In the rows, zero is written as 128.
First come named turns, each shown by rows before and after it. For each pair of rows after them, which turns, in which order, take the first row to the second? The first pair is done for you.
N (before |-> after):
[123 114 102 128 132 166  90 141 109 101 155 125 162 116 110 110] |-> [128 104 109 138 118 183  96 139 129 109 149 104 136 130 108 103]
[104 159 119 130 115 150 140 128 122 121 118 131 127  93 124 150] |-> [118 155 120 145 111 139 131 121 112 114 123 137 150  90 119 148]
[100 134 122 185 152 163 169 109 137 171 137  84 122 145 150 150] |-> [ 85 158 116 152 178 146 166 114 113 166 142 111 134 121 156 165]
[126 126 138 137 100 172 145 146 158 127 104 131 118 139 105 118] |-> [107 153 129 103 130 167 149 156 145 128 107 152 119 111 118 133]
Y (before |-> after):
[142 141 115  88 112 158 121 158 124  89 142 127 104 141  88 114] |-> [153 134 117 100 106 143 116 156 121  80 144 131 121 144  84 109]
[135 135 143 167 129 120 123  66 117 186  87  78 110 148 139 146] |-> [116 151 148 120 155 118 132  90 120 187  88  81  79 143 155 149]
[107 110 136 130 123 147 162 128 155 176 106  85  88 127 150 124] |-> [112 109 148  81 156 113 150 152 140 164 122 100  90 132 161 114]
[114 120 114  69 111 129 137 179 158  94 135 123  95 167 104 116] |-> [137 101 118  88 103 107 118 172 143  81 142 127 128 178  98 105]
M (before |-> after):
[156 105 134 158  90 143 105 116 138 126 116  91 123 181 110 103] |-> [165 112 128 127 103 113  87 130 109  92 138 127 160 167 102 100]
[114 130 135 151 135 143 150 105 122 149  98 123 118 117 149 146] |-> [121 132 131 128 144 114 132 115  92 119 117 154 153 107 147 142]
[122 113 118 146 113 139 114 114 138 153 104 112 121 122 122 125] |-> [133 113 118 127 125 110  99 121 112 133 122 141 155 111 119 122]
[146 123 122 150  79 163 123 129 147 109 122 115 122 138 100 118] |-> [160 109 130 170  96 131 110 115 123 117 125 124 153 142 110 112]
L (before |-> after):
[124 147 109 170 131 123 121  99  96 126 129 159 162 110 118 130] |-> [118 156 110 125 147 111 118 121  91 107 143 174 156 108 117 125]
[143 182  96 185  96 172 156  99  99 146  95 152 145  47  83 161] |-> [168 161 110 182 125 113 131  96  62 136 115 175 196  51  96 146]
[140 122 106 133 122 138 149  80 130 104 149 133 134 107 126 117] |-> [142 122 109 121 128 129 139  84 125  98 156 137 141 105 127 113]
[114 160 115 138  99 172 162 121 156 119 114 124 108 107 116 151] |-> [141 126 129 190 109 133 145  89 130 140 112 128 157 119 129 141]
Pairs:
Each pair is two turns apart.
[100 135 111 119 131  92 125 100 104 161  97 127 107 118 148 124] |-> [101 154  99  93 116 103 117 121  99 120 112 141 111 106 123 122]	N then M
[111 122 120 160  99 160 117 142 148 131 100  93 111 141 150 142] |-> [113 123 132  88 141 116 103 176 129 118 126 110 113 146 163 124]	Y then Y
[162 124 128 125 146  92  82 142  92 126 122 141 171 105 131 129] |-> [143 149 123  75 122 130  94 177 126 104 126 131 117 104 108 126]	M then Y
[118 145 113 183  93 153 157 109 160 165 101  75 104 141 126 128] |-> [129 117 136 169 127 110 148 113 156 184 112  73 110 170 155 109]	L then N
[136 139 124 152 123 158 162 138 151 122 161 103 126 118 155 112] |-> [146 140 119 135 126 135 141 147 130  98 172 126 152 109 151 107]	L then M
[121 116 143 123 126 148 152 150 140 136 136 122  73 126 115 101] |-> [137  94 148 168 137 123 145 122 125 158 129 123 114 130 126  98]	M then Y
[166 141  97 101  74 178 119 151 149  76 158 126 112  90  98  99] |-> [127 146 118 116 134 185 157 128 172 171 116  95  56  95 161 120]	M then N
[144 141 135 102 118 107 130 124  92 102 158 154 168 134  96 117] |-> [132 155 128  91 103 137 141 133 111  91 155 144 137 128  82 122]	L then Y
[134 113 148  79 164  78 109 162 116 121 150 145 140 144 154 110] |-> [114 142 132  66 160 100 117 165 115 107 148 161 135 111 141 130]	M then N
[126 140 120  83 159  97 124 146 104 109 144 148 138 120 111 119] |-> [104 160 109  89 164 118 139 133 109 131 128 149 123 105 120 140]	M then N
[ 89 141 110  73 130 126 128 151 102  74 109 145 119  93 119 111] |-> [130  95 119 135  80 121 112 134 115  61 113 116 137 136  96  84]	Y then N
[116 142 102 182 104 151 130 107 109 166  95 150 134 121 107 143] |-> [107 144 115 158 147 117 130 110  92 182  99 163 138 121 136 146]	Y then M
[145 129 122 140 103 146 116 110 138 110 105 139 144 124 114 117] |-> [146 118 128 151 114 133 116 103 138 125 102 131 146 133 127 116]	N then L
[116 143 117  94 123 132 124 149 144  91 155 140 134 124 116 130] |-> [135 112 129 146 143  95 111 115 129 123 147 139 174 142 140 123]	M then M
[ 97 102 107 178  92 141 184 134 140 150 107  70  93 146 123 115] |-> [126  71 122 182 100 101 160 135 125 141 121  76 118 175 128  92]	M then N
[ 86 166 104 110 114 128 110 117 155 152 109 110  81 122 122 141] |-> [ 97 137 123 116 136 102 100 114 154 171 112 100  86 147 146 124]	Y then M
[112 147 151 166  85 160 140 121 186 131 109  95  98 142 131 118] |-> [129 122 176 156 155  82 119 113 145 159 122 117 146 153 185 104]	Y then M
[153 133 120 194 124 134 112 121 129  99 115 141 166 136 119 138] |-> [158 127 128 174 146 107 105 132 119  97 123 146 174 143 130 126]	N then M
[100 165 106 120 152 138 144 106 131 160 117 115  92  93 138 114] |-> [100 164 107 109 149 140 144 117 138 156 122 113  86  96 135 111]	Y then L
[126 114 144  94 150 115 122 159 134 115 151 136 111 148 123 119] |-> [102 147 127  93 154 131 134 147 124 120 142 149 115 115 120 143]	L then N
[156  91 146 150 117 104 111 115 124 109 144 118 150 154 129 117] |-> [127 125 131 103 103 155 128 147 156  98 142 109  93 140 117 126]	L then L
[120 112 117 118 104 143 145 131 117 117 114 147  69 122  98 117] |-> [141  83 127 147 118 101 125 112  88 121 121 157 120 133 110 109]	L then L
[110 143 120 110 153 123 124 160 145 123 131 131  90 131 133 112] |-> [ 97 156 112 130 161 124 130 138 128 135 123 145 109 109 142 133]	L then N
[135 110 119 120 107 128 126 130 141  99 135 115 144 140 108 114] |-> [132  95 129 138 126 119 128 115 145 131 123 101 141 153 133 112]	N then M
